128 stands for zero in the data rows.
Each row has a hidden score. How much does it go up from the first row of each pair to the second? 15 means little or no change, 30 a big rise and 0 a big fall. The score is a weighted sum of the row's numbers plus the product of two more (or one squared), each taken from its middle value.
[183 152  86  92 155  69  97 156 176  59 109 137  83  85  74 165]
[ 78 156 146  76 120 118 134 168 186  76 180 170 165  72  83  66] ~ 12
[ 77 175 110  77 119 142 155 158 163 147  76 151 102  97  95 119]
[182 170  93 104  71 179 160 156 125  98 166  80 139  67 180  88] ~ 14
[ 77 109 102 130 142  89 187 156 147 160 142 171 178 176 187 165]
[ 94  70 198  70 179  81  97  56 165 139 189  66 114 180 149  82] ~ 25
[125 167  80 106  78  85  83  96  82 158 172 110  73 165  87  99]
[106 122  81 183 136  85 158 155 124 153 189 168 180 162 156 178] ~ 18
[190  91 127 168 183 178 183 115 115 163 186  58 168 143 168 167]
[185 143 196 167 109 179 109 124 181 106 182 138  76  70 186 121] ~ 9
[166 179 129  81 152 169 126 167 190 133 124 170 160 119 153  74]
[147 122  96 165  68  82 171  57  82 152  75 137 116  86  81 148] ~ 14
[173 130 144 170 189 168 132 171 173 163  78 170 178 160 181 129]
[149 117  82 123 144 159 183 168 186 172 161 174 178 158 183 155] ~ 15
[126  88  91  69  92 144 167 156 151  63 187 169 175  68 142 127]
[189  74 151  82  70 164 144  60 132  67 158 171  69 142 188 161] ~ 19
[188 130 165 181 183 154 153 155 102 161 140  79 165 178 154 141]
[144 101  82  88 118 141 183 169 174 173 160 155 177 147 189 146] ~ 9
[ 81 163 119 127  79  67  74 146  78 101 153  64  72 168 132 154]
[144  98 192 183  88 100 186  71 177 153  98 168  74 164 180  81] ~ 9
[137  78  83 152 110 159 116 149  96 170 120  97  76 176  83 101]
[ 95 104 102 182 185 110 183 165 185 133  90 156 167 138 169 175] ~ 16
[146 144 188 175 178 176 187 169 108 175 181 158 179 139  69  72]
[142 143 199 116 132 133 169  53 168 169 163 161 125  63  84 162] ~ 18
[164  64  81 140 180  70 115  71 110  85  78 140 106  73  75 134]
[ 85 160 135 180 167 108  74  75 174  91 185 140  91 140  74 116] ~ 19
[ 73  64  80 157  76  70 155  54 185 129 189 113 148  72  77 174]
[ 82 163  86 178 142 151 127 167  81 137  90 121 176 137 127 146] ~ 13
[150 130 140  69 128 117  79 168 187 150 149 119  74  66  93  78]
[ 67 119 141 102 148 150 186 161 174  94 165  89 144 174  75  67] ~ 11
[ 83 155  92 129  85  68  78 110  81 118 176 106  72 151  96 127]
[176 164 167 173 147 158 120 159  78 175  90  89 177 175 170 151] ~ 20
[ 89 153 111 181 176  95  77  56 187  91 188 158 106 109  75 123]
[ 92 101 132  86  73 114  94 168  97 176 112  61  75 126 123 121] ~ 18
[189  86 109  73 131 177 142 110 126 142 141 166 161 180 184 112]
[132 173 177  80 106 116 181  71 113 175  87  62  90 167 101 116] ~ 16
[103 114 132  75  80  73  75 164  95 168 176  57  69 152  94 114]
[ 82 171  83 179 184 157 178 165  75 160 142 136 172 182 188 175] ~ 12
[ 96 123 191 104  73 144  88 141  88 157  85  57 154 102 189 180]
[117  80  96 178 151 142 122 165 156 115  89 170 175 135 110 171] ~ 8
[113  64 108 100 117 176 131 149 122 153 183  60 157  80  73  86]
[160  77 121 104  69 181  98 159 134  62 186  61  74 158 165  86] ~ 10
[ 85 164 117 158 106 177 113 160  85 169  78  63 155 129 174 169]
[185 166  83 103  84 181 181 161 181 101 176 170 175  84 128 140] ~ 6
[112  99  93 110  73 156 115 161 115 174  75 108  75  77  93  80]
[ 82 180 128 133  71 131 103 112  84  70 175 110  73 111  94 166] ~ 12
[ 74 177  78  75 126 167 187 105  80  85 157  63  78 128  90 153]
[185 176 149 178 167 112 102 146  91 160  76 173 176 108 166 127] ~ 16
[136 137  84 112  72 164 175 163 140 118 185  59  93  74 130  67]
[ 85 128 117 120  75  79  90  70  80 129 183 168 107  78 152 178] ~ 16
[178 172  83  84 125  73  79 134 168  77 131 129  78  68  71 176]
[189  77  81 119  89 168 163 166 185 112 145 106 142 162 149 165] ~ 16
[163 108 123  63 149 134 186  71 118  64  78 144 114  71  85 171]
[156 174  82 136 167 182 178 164 153 151 148 169 177 137 188 172] ~ 18
[158  98  96  82 152 174 157 160 169 165 112 171 173 172 187 142]
[ 90 165 167 140  71  71  81 167  78 149 182  98 113 178 143 179] ~ 18
[110 106 194 124  68 105  94 167 104 103 186  70  77 175 144 178]
[102 138  97  88 185 115 158 159  86 161 171 145 145 159 164 178] ~ 13
[150 149 129 178 142 182 184 113 108 171 128 168 107 148  93 163]
[125 179  96 184  89 158  76 164  82  72 162 158 132 153 106 175] ~ 13
[172 129 167 153 153 157 109  93 179 133 145  76  71 141 172  82]
[181 175  90 165 181  86 179 133 147  74 101 171 177  69 102 151] ~ 7
[138 118  82  68  81 146 134  77  99 111 186 172 173  69 102 169]
[ 78 168  82 174 183 116 181 170  91 144 140 165 172 174 183 173] ~ 16
[ 77  86 189  95 154  87 190 145  79 172 188 171 168 169 160 135]
[171 167 112 164  92 125 167 152 160 166 170 115 133  80  77  71] ~ 13
[ 91 154 191 170 186 120 134 173 174 156  76 170  76 104 139 106]
[152 168  83 158 177  73 180 149 165  90 114 173 178  91 127 165] ~ 13
[101  80  86 150 175 152 182 166 184 176 132 168 179 179 188 171]
[124 104 111 120 131  88 158  97  74 103 153 170 177  74 143 174] ~ 11
[160 157  83  69  91 178 155 162 181  87 168 126 159  67 157  83]
[116 176 161  98  71 152  93 130  75  66 188  67  77 124 142 171] ~ 22
[187 109 142 136 110 179 180 169 122 171 101  97  82  92  74  91]
[136 178 181  68  90 121 187 162 155 169 147  94 127 125  77  65] ~ 14
[ 94 151 100 181 102 172 166  80  87  79 145 170 142 104 127  72]
[123 168  86 180 117 174 103  58 157 106 170 172  80  97  98 176] ~ 22
[144 170 131 153  83  77 134 119  85 168 132 158 169  99 124 179]
[ 88 156 109 175 181  95 188 168  82 150 167 141 178 165 163 134] ~ 18
[112 164  87 116 158  68 184 134 130 116 124 176 175 109 135 178]
[ 79 111 102  68  92 145  99 107 189 146  74 138 157 157  73  71] ~ 16
[181 175 181  87  75 179 116  86 115  61 165 163  72  85 168  89]
[160 138  85  94  75 142 115 146 118 171 100  60  70 155  77  64] ~ 19
[119 114 157 184 165 172 102 171 171 174  91 174 180 180 187 141]
[143 176 165  85  99  86 102 148 120 171  96  56 174 178  74  77] ~ 18
[171  68  96  68  91 174 131  60 139  70 172 173 161  85  96 178]
[162 130  98 171 177 109 113  86  75 146  71 169 161  65 170 157] ~ 14
[161 174 193  72 173 182 117 155 147 114 189 122 170 145 138 140]
[ 89 102 103 178 182 103 187 157 165 127 110 136 167 125 172 168] ~ 12
[ 82 132  96 121 166 182 186 158 165  76 138  55  72 166  79  97]
[184 133  82 128 151 177 151 123  94  73 121 148 150  69  88 151] ~ 16
[ 88 153 185  66 102 149  93 162 127  94 189  90  98 177 136 148]
[ 78 146  85  72 105 151 189  71  97  88 160  71  96 104  86 167] ~ 13
[141 169  80 152 175  70 182 148 155 118 114 167 178 105 120 163]
[142 146 192 156  99 180 126 104 121  65 185 173 110  95 161  72] ~ 16
[172  99  82 180 110  78 117  56 136 118  82  92 141 174  74  74]
[ 78 171  97 184 121 180 104 148  76 174  77  59 164 109 140 163] ~ 26
[115 130 101 147 112 166  74 150  79 176  80 105 169 150 135 176]
[110 175  85  87 162  98 170  87  87 112 126 121 131 139  76 129] ~ 9
[ 76  74 182 107 102 175 172 100 180  95 174 171  69 133  74  63]
[190  63 190 145 160 172 182  68  78 173 189 155 119  72 140 173] ~ 22
[116 180 153 182  81 144  74 127  79 172  83  58 175 103 159 177]
[167 106  84  77 101 149 187 173 178 152 187 169 175 148 188 154] ~ 8
[115 116  98 180 183  81 186 158 188 100  89 163 181 112 151 170]
[113 173 137 182 163 183 107 153 120 154  85 147 164 152 184 136] ~ 16
[173  81  80 132 101  89 108 155 131  82 145  56 112  99 113  66]
[162 172 125 103  80 175 178 159 177 173 167 171  69  75  78  96] ~ 10
[150 107 192 104  82 124  99 139  76  96 174 115  73 138 157 176]
[ 75 121 120  69  87  79 142 128 111  98 184 170 180 119 127 108] ~ 6
[149 173  98 179 172  99 186 167 103 114 179 166 135 176 128 138]
[110 141 181 130  69  88  75 127  91 166  86 101 106  90 164 172] ~ 19
[ 82 101 155 165 101  74 159 136 170 146 145  85 157 132 181  74]
[ 80 162  88 178 145  68  80  61 151  59 182 170  78  68  81 129] ~ 11
[172  92  97  84 182  69  78 129 186  72  91 118 179  75 188  87]
[100 143 158 139  89  76  75 141 108  97 182 122  78 138 153 180] ~ 16
[ 78 100 196 146 184  67  78  58  90 172  70  64 107 178 147  68]
[125  79 168  71 135  86  79  76 166 165 122 153  75  77 174 165] ~ 16
[131 174  83  67  93 123 124 168 112 176  88 160  96  68  90  85]
[192  91 189 123 138 164 170  92 103 173 184 135 127  84 141 175] ~ 24
[ 91  81  82 163 179  83 188 166 186 129 117 171 178 160 168 174]
[165  90 145 109  71 144  79 125  81  74 113 103  75 172 163 110] ~ 13
[164  83 138  93  72  81 133 167 172  75 186 153 138 100  81 119]
[172 180  86 138 171  82 182 145 123  74  93 164 174  90 106 167] ~ 13
[ 75 152 123 182 174  93  76  64 130  79 174 165  84 126  89 129]
[ 80 113 189 173 135 120 161  58 181 131 143 109  96 174 128  77] ~ 16
[ 93 146 118 147 153 157 127 139  92 177  81 174 147 143 185 176]
[ 86  98 111  80  89 169 182  75 177  59 185 102  76  70  77 157] ~ 15
[ 98 135 179  69 120  97  77 153 162 156 169 100  92  70 112 126]
[158 146 158 132  72  66 109 114  85 168  91 141 163  85 110 173] ~ 7
[181 131  85 142 174 168 104  59 188 126 189 147  79 154 127 161]
[ 79  64  89 178 183 174 189 169 150 156 137  85  86 178 140 119] ~ 15
[140 102 103 110 118 158  85 137  81 178  83 110 152 143 134 168]
[189 121 184  65 137  77  78  89 164 176  83  63 121  86  74 134] ~ 21
[145  78 193 121  75 177 143 115 188 104 180  58 134  72 170 125]
[156  94  83  73 139  72  71 124 164  62  82  86 176 115 188  78] ~ 7
[ 86  62 177  73 180 115 107 171  75 163 108 161 145 160  72 122]
[ 98 178  83 174 135 141  74  60 134  94 185 148 106  75 104 153] ~ 16
[108 114 104  74 137 179  77 156 103 171  80 133 104 150 101 175]
[ 75  97 112 153 162 174 186 162 151 136 167 113 102 176 151 134] ~ 15
[102 103 121  77 115  67  92  67 139 108  72 141 172  71 186 116]
[ 95 146 163 116 169 112 101  59  76 163 101  64  91 179 123  71] ~ 20
[135  73 144 143 102 159  79 154 157  62 141  58  77 153 146  80]
[ 86  91  90 131  71 140 134 152 179  64 178 170 140  74 107  64] ~ 7
[162  66 113  94  68  99 112  56  89 128  79 126  90 156  71  73]
[116 173 134 178 162  73  91  60 136  62 177 170  83  71  76  90] ~ 20
[173  80  91 156 138  75 109 160 182  60 125 156 121  90  82 175]
[ 87 173 135  86  81 104  77 166 158 173 133  77  95  94 107 118] ~ 19
[174 156  81 171 162 184  97  55 185 152 186 169  80 153 120 174]
[191 102  97 129 119 172 130  68  76  71  98 163  72  89 176 135] ~ 8
[ 75 143 102 173 128 179 135 166  77 159  85  73 161 124 162 161]
[172  69 103  80 116 172 145  70  97  62 152 169 148  73 113 177] ~ 10
[159  65  97 102  74 130  99 163  77 172 148  56  72 146  75  86]
[ 83  66  86  91 130  78 188 163 147 154 153 153 156 182 185 161] ~ 13
[ 84 153 175 155 126 147 186  74 146  71  89 141 120 145 160 113]
[ 91 175 157 173 179  95 157  65  82  62  74 101 104  84  94  71] ~ 18
[ 85 169 136 182 132  70 168  53 146  96 126 139 100 155 115  63]
[122 174 108 133  93 103  76 170 110 137 181  72  74  70 115 118] ~ 25
[119 131  92 171 184  73 187 163 184 111  94 169 177 132 147 170]
[188 147 104 147 166 132  92 150 186 171 121  66 119  86 186 148] ~ 24
[137 171 138 147 164 180 127 153  78 173  77 166  79 174  77 170]
[ 76 133 139  91  70  92  81 168 111 172 108  74  76 124 129 130] ~ 19
[144 171 129  89 171 185  96 129 187 162 113  56 145  82 136 158]
[ 91 145 179 108  73  75  78 163  93 167 129  63  91 140 157 168] ~ 11
[172  65  82 178  75  79 184  61 151 156  75 101 104 165  72  91]
[ 75  80 140 183 165 183 112 167 183 156 115 158 178 177 175 161] ~ 24
[179 170  97  72 102 164 181 154 188 152 174 131 162  89 182 140]
[126  85  88 165 171 178 184 168 162 163 155 142 156 178 187 176] ~ 22
[113  64  91 142 161 159  91 148 185 161  91 147 110 179 169  67]
[188 126 155 181 125  93  80 161  84  68 110 117 129 102 187 138] ~ 16
[125 179  84  68  88 129 147 112  79 103 185 169 163  84 127 174]
[189 178 106  63 180 174  88 112 188 131 113 129 158 176 182 128] ~ 17
[117 111 144 180 184 179 185 140  79 146 138  75  73 184 105  72]
[162 176 189 133  95 182 116 100 150  72 177 171  79  97 167  76] ~ 11
[170 161 158 181 181  88 100 147 117 125  75 172 175  71 123  83]
[165 177 187 133  72 139  88 139  78  79 114  79  92 179 175 127] ~ 16
[187 146  84 103 155 147 173 132  74  63  84 126 147  75  89 170]
[191 172 183 178 154 121  96 163  91 167  76 115 172 175 161 125] ~ 18
[118 130 114  69 112 181 122 170 167  74  74 140 124  67 109 149]
[ 90 135 179 132  70  99 161 114  77 162  83  63  95 151 115 133] ~ 20
[ 85 172 175 173 117 181 105  58 185  80 179 168 173  92 100  85]
[145 168 112 153 100  82  81  63  77 112 179 157  73 105  75  79] ~ 12
[ 74  63 108 180  87  71 162 147 109 172 156 164 179 182  77 174]
[158 105  92  67  88 114 105 167 182 177  90 164 100  70  78  67] ~ 17
[162 135  88  73 155  75  86 136 183  61  75 141 177  78 180  93]
[185  92 147 113 154  76  95  55  84 104  88 159 140 107 103 112] ~ 13
[111  98 101  78 165 165  79 148  80 165  77 170  76 156  94 174]
[186 174  89  82 157 145 109 153 176  98  74 129 178  69 186 117] ~ 11
[134 163  97 181 184 176 176 165  94 172 131 165 177 174 175 172]
[128 169  81 165 164  77 175 162 175 152 139 147 141 127 134 144] ~ 14
[138 124 189 179  98 117  96 146  76  63  80  60 134 177 185 122]
[119  74  84 173 179  78 183 170 181 141 135 164 170 156 139 146] ~ 16
[176  80 158 136  85 131  79 141 121  74 132  58  88 180 170 104]
[149  79  85 182 176 149 174 135  80 173 158  58 137 133 173 173] ~ 22
[ 95 158 114 178 182 139 184 160 186 162  83 136 141 131 155 170]
[122 156 169 175  88 120 106 141 166  65 179 152  84 106 127 173] ~ 13
[131 137 193 135  68 108 103 169 107 106 187  80  91 176 154 169]
[174  92 103 161 145  94  93 116  95 152  77 163 161  90 172 163] ~ 9
[157 127 110 137 117  82  75  73  82  89 137 162  90  66 189 173]
[177 165 190  93 134  79 150  62 121 173 185  64  80 126 179 119] ~ 22
[191 155 103 176 185 121 122 126 115 129  83 167 174  70 157 129]
[184 141  87 118  81 172 109 137  91 172 128  78  81 157  75  69] ~ 16
[ 93  87 115 116 182 180  75 129 167  87 170 130 166 134  77  77]
[120 118 124  77  72  68  97  55 155 164 151 170 125  66  79 111] ~ 9
[186 179 110  81  91 155 169  98  82 159 129 139  88 165 138  81]
[106  73 194 107 174  88 149  97  78 102 157  60  81  82  92  70] ~ 26
[115 171  80 153  91 123  82 130  74 166 156 128  95 176  86 118]
[ 81  72 111 171  70 108 122 100 109 153  86  62 148 180  73  89] ~ 18
[165  64 102  84  66 120  93 168  76 172 154  60  75 120  75  74]
[128 112 173 103 170 116  81  85 123 145  80  92  76 170  98  65] ~ 14
[182 177 191  68  74  79  80 124 182 172  73 125 134  93 154 169]
[ 78 124 125 178 109  73  74 164 143 120 164 114  94 174 114 177] ~ 16
[191 134  81 156 129  71 112 167 136  60 114 160 116  84  71 148]
[174 102 159  65 120  83 170  81  79 156 182  61  77  72 115  75] ~ 23
[193 176 184 158 158 176 145 160  83 165 137  99 173 177 106 115]
[139 169  93 149 185 160 112 161 173 145  71 169 175 128 185 158] ~ 11
[109 172 152 116  75 101  81 144  74  88 179  69  73 152 149 172]
[103 174  87 115 147  73 182 138 106 148 127 172 177 121 127 176] ~ 12
[130  89 120 102  68 157  81  90  77  70  90 148  77 148 144 105]
[ 83 162 149 130  95  87  81 125  88 168 168 168 128 137 176 179] ~ 23
[187 170 135 157 184 177 184 167  81 169 184 125 176 172  93 140]
[112 127  85 173 180  80 186 163 181 126 110 170 173 140 150 173] ~ 11
[177  70  83 125 108  82 184  55 187 114  81 110  77 161  85  63]
[187  69 114 178 152 181 182 162 164 158 188 108 157 177 146 155] ~ 28
[ 86 123 102 115  87 168  94 133  84 169 124 113 147 108  90 177]
[186 129  94 115 176 123 153  81 181 163 181 131 177 165 124 130] ~ 15
[184 102 108  84  74  75 121  54  73 154  76  98 104 173  69  70]
[ 78 120  98 125  78 180  93  98  88  70  89 139  73 178  98  64] ~ 10
[122 118 194 118 162 181 102 169 122 160  82 155  85 181  74 162]
[ 80 116 118 143 178 177  81  67 107  92  76 162  96 169  78  75] ~ 9
[134 117 166 100 158 141 160 121  97  62 155 128  96  85 146 145]
[190 166 142 144  98 138  97  66  77 157 182 150  72 153  95  68] ~ 8
[161 104 130  86 112 165 164 101  75  79 188 165 177  79 136 147]
[144 174 142 173 143 160  94 144  94 176  73  83 180 156 180 168] ~ 20
[103  73 140 133 169  91 182 172 162 129 176 120 148 178  85  70]
[ 76 178 197  71 168 158  84 157 161 173 123 141 142 182  75 103] ~ 16
[ 77 125 125 143 130  70 162 160 140 153 188 171 180 180 186 165]
[109 168  84 116  75  69  74  85  75 118 186 124  72 133  80 112] ~ 10
[133 121 162  65  99  91  76  83 156 163  90 165 129  85 109 144]
[175 110 179 105  75  86 153  85  92 169 157  70 141  97 116 139] ~ 19
[183 117 159 134  71  96 126  87  87 169 105 133 176  66 105 172]
[178 118 147  90 115 132  75 102 118 105 112 157 110 114 164 118] ~ 15
[183 108  88  72 109 182 158  78 111  65 136 135 113  81  72 157]
[167 146  93  71 174  74 115 137 183  62  75 152  83  73  75 165] ~ 16
[ 81 110 152 111 147 181  73  56 141  81  89 167  92 179  76  84]
[103  73 153 154 174  99 110 159 123 155 149  58  91  69 151  64] ~ 28
[ 92 123 117 106 181 165 100 142 188 158  74 171 147 152 153 154]
[ 92  64  85 151 105 181  79  60 141  90  74 163  72 176  87  66] ~ 6
[139 127  87 171 137  84 175 168 147 136 187 157 158 163 132 145]
[110 104 182 141 106 170 112 154  76 158  74  71 167 131 187 172] ~ 20
[126 170  95 178  74 166  78 134  87 140 184 153 178 181  82 169]
[ 81  74 122 181  70  70 148 101  77 174 138 124 176 108 108 166] ~ 15
[116  62 121 113 179 180 119 168  93 173 143 126 174 180 157 165]
[ 90 142 142 179 121 177 107 156  82 163  73  89 175 133 179 178] ~ 13
[172 113  95  69  76 170 150 170 181  70 104 142 153 103 136 155]
[191 166 188 174 141 117  97 159  88 168  75 103 179 180 157 122] ~ 22
[183  80 149  89 134 156  74 125 116 132 105  94 154  81 128 149]
[103  69 111 161 175 175 188 141  76 175 187  69 118 104 188 165] ~ 20
[ 87  70 194 106  71 134  96 118  83 172  76  85 119  74 177 174]
[ 77 178  83 174  88 180 167 135  89  66 160 164 140  75 124  67] ~ 1
[ 80  99 196 125 181  91  75  82 174 133 171 136  85 168  75 109]
[153 146  96  91  73 155  84 169 128 161 133  58  93  98  83  85] ~ 14
[ 81  91 174 102 135 165 168  88 180 116  96 126 164 178  98 112]
[ 82 161  91  86  69  74  76  82 119 133 186 105  72 135 106 123] ~ 15
[191 148 191 108  72 154  98 162  97  74 189  93  80 127 185 129]
[159 172 195  69  75  74  79 163 186 175  77  79 122 144 174 175] ~ 13
[ 78 165  80 172 131  73  85  94 117  89 160 156  71 104  92 137]
[187 172 196 159 120 133 102 140  79 173  92  67 179 165 138 120] ~ 22
[111  86  94  98  75 124 116 170  87 168  89  65  70 131  96  84]
[106 179 117 178 141  74  90  64 101  69 159 154  80  88  78  89] ~ 9
[115  78 111 134  82 145  94 171  79 173 128  66  92 138  89 119]
[ 82  72 142 109 161 140 178 168 187  74 153  61  93 178  81  84] ~ 13
[ 98 169 112  67  99  97 167 148 175 140 141 168 142 122 180 158]
[ 80 170  87 108  71  83  93 159 178 123  77 114  78 161  97  69] ~ 13
[181  69  83 165  90 109 122 148 121  94 189 170  72  72  80 162]
[ 95 171 132 171 142 160  99 138 109 170 114 166 173 146 189 160] ~ 17
[ 90  67  87 172 184  98 183 166 185 136 103 159 178 141 154 171]
[ 85 102 124 173 115 174  83  94 138 126  77 147  72 171 111  69] ~ 8
[187 109 194 124 101 145 104  64 187 145 142 163 127 131 180 147]
[ 83 158 182 181  79 140 170 139  83 150 188 170 119 115 122  92] ~ 8
[113  90 117  87  80 102 127 160 187  66 183 175 152  67  79  72]
[ 88  74 106 157 167 110 187 153 186 156 155 162 177 163 186 170] ~ 23
[ 94 160  81  68  93 116 181 126  77  85 145 103 111 129 149 163]
[122 120 103 155 148 131 147 105  81 113  83  87  82 158  89  77] ~ 18
[117 163 124 175  70  73 174  93  84 168  82  85  86 156  90 132]
[ 96  64  89  78 159 178  75 157  78 172  81 139 134 157 109 179] ~ 21
[182 141  91 153 172  97 172 136  98  71  95 171 178  76 102 162]
[106  78 128 184 179  68 119  78  88  74  94 151 171 128  77  71] ~ 11
[120 123  96 114  73 124  84 149  74 176 161  93  82 176  90 117]
[146 155 197  92  72  95  79 166  93 172  98  68 151 165 181 159] ~ 18
[187 163 152 107 182 124  91 135 179 111  89 114 175 177 188 115]
[179  72 194  71 135  82 153  95  80 132 188  77  71  69 134 103] ~ 21
[ 81 137  92 135 166 157 121 162  75 160 107 117 170 147 137 167]
[ 92 175 199 100 109 109 158 107 146  83 106  54  71 181  76 120] ~ 9
[ 87 111 175 181 185  71  97 146 106  73 101 169 176  73  79  69]
[ 99 180 166 180 173 184 184 145 109 134 161  59  72 176 103  65] ~ 22
[185 136 155  96  80  76  96 108 118 164  74  89 121  67  77 147]
[ 88  96  78  86 129 177 132 168  78 142 181  69 172  73  87 132] ~ 18
[ 96 169 191  88  73 120 188  62 150 109  92  92  75 179 135 151]
[ 84  93 168  67  98  70  78 167 133 160 164 128  79 101 102 103] ~ 23
[191 168  87 175 187 108 178 130 160  59  92 169 178  71  89 138]
[186 174 192 110  90 177 113  69 156  68 151 170  77 118 176  83] ~ 16
[ 90 177 149 107  94  76 113  60 186 108 170 110 118  77  81  93]
[163 177 153 157  77 176 108 117  98  74 188  99  69  77 146 176] ~ 17
